(in the rows, 128 means zero)
Named turns come first, each shown by rows before and after it. Which turns, in which order, take the first row of each pair that follows to the second? Write the first one first, as in the answered first pair.
K_947 (before |-> after):
[131  98  83 132 154 130  77 102 140 114 107 108] |-> [136  95 109 117 163 158  95 118 128 107 124  81]
[108 116 122 145 136 148 136 126 106 134 132 150] |-> [107 118 130 143 135 149 139 133 103 136 132 144]
[115 107 110 141 129 124 131 127 104 134 108  97] |-> [112 110 108 140 129 122 131 129 105 136 107 100]
K_964 (before |-> after):
[127 154 105 138 155 124 107 113 117 132 104 149] |-> [146 156 103 138 156 119 111 109 118 133 105 141]
[144 149 113 171 135 132 166 130 131 136 118 162] |-> [145 160 129 166 118 117 158 135 123 150 117 152]
[133 114 115 124 136 140  99 116 112 125 121  99] |-> [130 120 122 118 129 134  99 121 107 133 118  95]
K_99 (before |-> after):
[142 113 110 150 144 143 133 112 132 119 119 114] |-> [136 112 114 152 141 144 142 116 136 114 120 125]
[120 122 155 123 127 117 112 133 126 145 141 113] |-> [127 113 148 124 130 113 109 128 129 142 137 109]
[148 136 107 140 125 120 149 130 130 144 125 140] |-> [140 141 114 143 124 120 153 141 129 146 125 143]
K_48 (before |-> after):
[113 149 114 167 138 126 162 154  73 164 126 121] |-> [159  93 117 130 153 149 133 130 103 110 129  62]
[118 132 153 111 112 129 122 135 127 126 138 117] |-> [104 138 148 115 115 129 124 138 120 129 134 123]
[134 151 128 155 141 154 147 146 117 128 139 105] |-> [149 141 131 147 137 152 146 140 128 117 144  99]
[119 142 131 149 129 132 171 140 140 132 143 179] |-> [100 108 103 135 161 177 132 124 125 108 124 136]
Pairs:
Each pair is 2 to 3 turns apart.
[ 87 131 167 122 125 153 140 172  82 135 162 109] |-> [105  96 136  94 126 135  72 130 106 111 137  76]  K_947 then K_48
[109 128  81 120 183 147  72 129  83 144 104 115] |-> [199 137 145  98 129  79  87 125 119 145 129  96]  K_964 then K_964 then K_48
[145 113 112 120 122 141 101  99 123 133 110  99] |-> [155 123 143 115  96 113 126 109 162 125 129 134]  K_964 then K_964 then K_48
[112 128 118 131 151 166 139 157  90 144 120  75] |-> [ 95 123  84 128 150 145 107 136 102 149  97  90]  K_947 then K_99 then K_964
[ 98 158 141 124  83  63 119 135 143 158 125 167] |-> [148 108 152  86  89  78  95 109 176 114 133 118]  K_48 then K_48
[174 122 124 121 108 110 138 112 178 116 140 152] |-> [162 128 131 104 102 102  85 111 126 142 118  94]  K_48 then K_48 then K_964
[156 129 188 129 112 111 120 133 136  80 163  61] |-> [ 98 132 144 140 145 153  89 133  85  94 136  49]  K_48 then K_48
[ 85 166 129 166 103  89 109 136  65 175 121 124] |-> [137 146  96 159 106  72  79  97  88 161 101 103]  K_99 then K_99
[118  91 119 115 140 135 135 134 177  70 119 146] |-> [ 95 136  87 166 152 141 151 143 116 130  92 160]  K_48 then K_964 then K_48
[157 140 124 152 117 128 173 147 138 141 142 155] |-> [140 147 112 162 124 137 170 150 122 151 136 156]  K_48 then K_48 then K_48
[187 107 129 121 141 138 140 111 139  93 129  99] |-> [166 118 144 134 137 148 181 135 147  95 147 140]  K_99 then K_99
[132 117 103 148 153 142 114  98 145 140 114 141] |-> [145 112 113 143 148 140 129 102 166 130 126 148]  K_99 then K_48
[ 86 131  98 150 120 107 149 133 164 135 125 189] |-> [192 104 107 127 118 100 113  96 155 126 119  88]  K_48 then K_964
[145 156 184 102 102 152 142 128 114 117 145  86] |-> [122 186 172 128  99 138 148 134  88 153 133 114]  K_99 then K_48
[141 116 175 135 112 159 151 155 127 112 176 120] |-> [136 101 154 128 132 178 116 142 107 106 158  90]  K_48 then K_48 then K_99
[144 149 157 116 119 101 155 136 174 128 145 155] |-> [143 128 161  83 117 106  99 128 153 124 134  91]  K_48 then K_48 then K_964
[107 140 170 126 132 148 164 172 143 118 167 158] |-> [ 95 142 134 150 161 180 160 164 116 128 148 147]  K_964 then K_48
[152 122 147 109  74  70 148 119 189 115 144 180] |-> [ 45 117  85 114 143 155  77 130  87 135  95 123]  K_99 then K_48 then K_99
[111 126  96 150 124 121 120 133 131 121 125 155] |-> [126 120  91 153 136 140 123 125 120 118 125 135]  K_964 then K_99 then K_48
[ 78 111  99 122 131 123 140 121 149 108 111 181] |-> [101  77 120  95 133 136 123 118 157  78 121 141]  K_99 then K_48
[149 118  96 108 139 114 130 119 185  87 152 152] |-> [135 114  97  86 136 115  72 117 142 101 128  90]  K_964 then K_48 then K_48
[123 146 154 137 113 112 159 148 142 132 148 152] |-> [143 110 156 104 126 130 123 129 151 100 143 101]  K_48 then K_947 then K_48
[155 179 143 140 126 116 130 131  82 171 131  93] |-> [181 162 152 130 120 108 132 122 100 155 140  82]  K_48 then K_48
[172 154 130 155 115  92 165 131 146 151 139 148] |-> [193 107 119 125 141 126 128 108 155 114 134  97]  K_48 then K_48
[ 71 131 116 142 134 160  80 115 110 116  99 118] |-> [ 67 148 161 125  92 115  96 136 136 121 121 148]  K_48 then K_964 then K_48
[124 126  84 153 138 133 108  73 113 117 123 107] |-> [153 141 119 144 103  91 109  80 121 133 132 102]  K_964 then K_48
[119 129 130 118 114  91 169 119 180 112 136 207] |-> [141  81 114  91 140 126 131  96 186  73 130 152]  K_48 then K_48
